(in the rows, 128 means zero)
Z: several groups of rows, each row roughly a mix of its group's hidden directions:
Z (115 x 11):
[[109 167 173  87 129 137 116 136 129 107 109]
 [ 97 137 149 101 132 122 167 139  80 139 110]
 [162  99 103 168 111 124 104 119 126 167 130]
 [140 108 147 109 190 107 122 115 140 155 127]
 [151 133 107 149 168 121 109 103 177 116 133]
 [ 74 136 148 135 131 108 148 125  96 130  91]
 [161 122 145 162 136  97 118 109 160  90 137]
 [122 126 145  96 113 137 153 144  72 160 132]
 [138 118 123 165 155 115 182 133 116 142  99]
 [154  99 133 135 187  93 140 128 134 140 123]
 [145  89 177 127 155 111 112 115 106 149 124]
 [122 144 115  88 106 144  85 136 151 118 165]
 [ 96 135 133 133  76 138 144 106 114  87 136]
 [100 165 143  71 145 130 128 138 114 112 118]
 [106 131 168  90 142 115 106 141  97 155 111]
 [112 130 128 111  81 130  98 108 150  99 163]
 [ 86 105 141 107 123 123 149 126  80 153 112]
 [137 107  93 173 142 123 140  98 158 101 130]
 [132 130  84 177  91 130 130 110 140 108 128]
 [138 137  88 131  94 149 100 117 155 118 167]
 [184 120 113 171 120 130  96 137 118 130 121]
 [118  79 146 133 134  75 139 134 138 119 153]
 [108 140 111 151 145 108 192 142 130 126 112]
 [ 85 151  95 115 100 147 132 147 131 167 127]
 [138 110 135 136  98 148 102  96 115  78 107]
 [ 74 146 101 139  97 104 156 129 140 119 129]
 [114 125  84 169 104 116 167 111 124 117 114]
 [ 75 148 148  88 114 125 113 137 103 141 138]
 [174 113 129 142 136 122  96 137 165 162 148]
 [150 117 171  92 134 145 114 140 148 131 170]
 [141 111 175  98 143 141  99 115 152 128 161]
 [108 120 135 173 112 107 169 116 115 106  98]
 [119 133 170  91 102 157  96 113 115 125 148]
 [132 103 129 164 134 126 177 114 101 128  91]
 [ 90 136 147  88 124 120 130 147  85 157 129]
 [148 137 139 180  98 136 137 118 122 127  82]
 [ 74 135 144  91 109 141 155 129 100 135 131]
 [105 119 103 137 143 114 188 117 105 142 105]
 [174 111 136 150 158 132 111 121  81 138 120]
 [158 134 174 134 127 148 102 104 142 100  98]
 [148 108 109 165 150 102 165 116  99 129 104]
 [119 130 110 141  71 142 162 142 100 130 106]
 [122 134  80 137 123  98 101 167 133 159 130]
 [175 119 139 124 189 111 119 130 129 139 124]
 [117 129 141  78 126 129  80 138 134 140 164]
 [108 138 105 162  86 131 164 122 137  94 117]
 [156 148 100 158  89 154 119 143 103 138 104]
 [132 105 142 123 163 103 135 148  81 165 124]
 [145 124 170 122 167  92  89 116 132 133 138]
 [156 131 142 103 144 160  73 135 130 151 134]
 [160 161 122 145 120 145  67 138 135 127 132]
 [155 153 120 126 121 176  82 142 151 136 130]
 [142  94 112 159 152 109 167 131 101 131 100]
 [167 140 101 153 173 112 135 133 139 144  98]
 [150 117 112 164 106 130 168 108 106 100 101]
 [ 97 164 141 127 131  98 100 164 140  96 124]
 [122 128 112 129 178 100 116 123 179 140 142]
 [163 112 129 137 159 108  84 147 157 147 144]
 [ 92 146 155  93 117 146 164 112 105 107 118]
 [156  96 144  92 134 132 101 147 112 155 163]
 [140 150 162 103 114 171  89 120 129 105 138]
 [150 124 145 117 153 138 185 145 139  92 139]
 [ 89 143 154  91  96 140 131 146  96 131 145]
 [ 96 125 136 100 108 121 152 166  96 164 120]
 [154 137 106 171  99 137 140 122  88 116 101]
 [127 145 135 109  99 163  68 122 139 124 141]
 [148 115 161  88 163 135 125 138 151 104 157]
 [123 163  83 133  94 154 138 118 158 117 144]
 [168 139 139 115 162 121  77 128 151 115 141]
 [149 125 142 111 185 116 120 146 119 170 128]
 [102 116 103 166 159  90 125 125 160 120 116]
 [173 110 140 122 172 133 121 144 136 168 140]
 [ 74 125 127  96  94 119 139 137 121 145 158]
 [150 135  99 168 128 151 163 148 133 110  94]
 [ 82 148 135 136  73 136 115 148 141 115 136]
 [ 95 158 115 132  86 136 161 140  93 129 113]
 [149 114 138 151 106 139 143 122  77 126  84]
 [151 127 108 152  90 162 143 101 141  94 114]
 [ 91 138 155  72 140 146 125 139 123 152 140]
 [ 82 122 131  89 128 127 136 152  92 160 126]
 [180  97 115 154 128 135 154 103 150 116 140]
 [105 135 113 116 155 124  99 101 167  86 138]
 [168  97 116 153 163 123 123 114 165 108 133]
 [140 138  66 156 111 124 157 148 120 123 118]
 [116 136 112  87 141 163 114 148  90 149 104]
 [128 134 131 104 138 137  93 167 121 182 135]
 [ 96 118 118 120 148  77 151 152 155 149 133]
 [134 139 104 125 117 187 131 158 124 161 114]
 [162 142 150 101 140 160  81 145 144 143 130]
 [168 122 121 173 152 113 160 104 143 116 116]
 [125 153  87 153 104 145 157 148 145  95 113]
 [187 132 134 108 137 149 108 123 159 141 153]
 [118 115 169  98 143  92  89 130 128 131 154]
 [137 128 127 123 188  89 145 143 137 152 111]
 [161 157 118 138 153 116 118 140 178 133 158]
 [125 104 176 109 180 108 134 131 122 131 114]
 [136 152 126  67 119 150 110 133 114 148 157]
 [ 80 139 115 122  70 133 146 142 120 130 133]
 [131 129 141  72 154 120 121 149  92 154 125]
 [ 91 156  93 106 102 159 137 156 118 137 120]
 [118 163  99 139  76 165 114 133 124 132 121]
 [ 86 146 121  83 102 137 101 150 126 133 151]
 [121 161 112  87 167 117 127 143 166 123 146]
 [ 87 141 149 114  96 141 141 127  82 109 110]
 [114 176 129 115 111 148 145 102  99 123  89]
 [136 165 120 114 102 179  92 133 145 134 126]
 [153 133  83 134 105 136 163 146  95 154 130]
 [ 83 114 159 102 116  88 116 113 109 121 144]
 [129 113 139  75 152 128 102 148 117 161 153]
 [107 111 107 186 124 111 158 111 124 123 105]
 [146 106 137 107 128 152  81  95 142 112 160]
 [ 99 128 149 106 109  90 100 108 140 104 163]
 [ 94 125 142  96 115 142 114 152  94 169 145]
 [ 89 158 126 118  88 130 132 138  88 153 115]
 [141 149 122 142  81 168 123 107 133  89 120]]

which group is each row in? (one row of each group first):
[147 109 156 132 163  77 120 101 130 107 135]
P
[143 150 117 149 172 128  92  93 149 110 139]
Q
[109 118 137 161 132 131 184 110 126  92 114]
N

[107 118 135 125 111 120 178 133  75 131 108]
Q
[103  87 149 146 155  94 108 118 127 162 128]
N
[157 111 111 120 158 121 122 130 170 146 174]
N
[142 130 157 101 148 112  71 128 143 130 155]
P
[118 155 137 152  96 129  77 112 141 131  95]
N
[ 80 155 118 113  76 141 142 140 126 127 127]
Q
[138 104 166 104 166 103  95 118 103 131 122]
P
[133 154 123 130  69 172 117 131 121 113 119]
Q
[130 132 168  82 165 116  97 138 129 143 122]
N
[159 152 135 118 158 118  79 131 159 117 147]
P
[144 137 140 130 133 158 109 134 144 194 145]
P
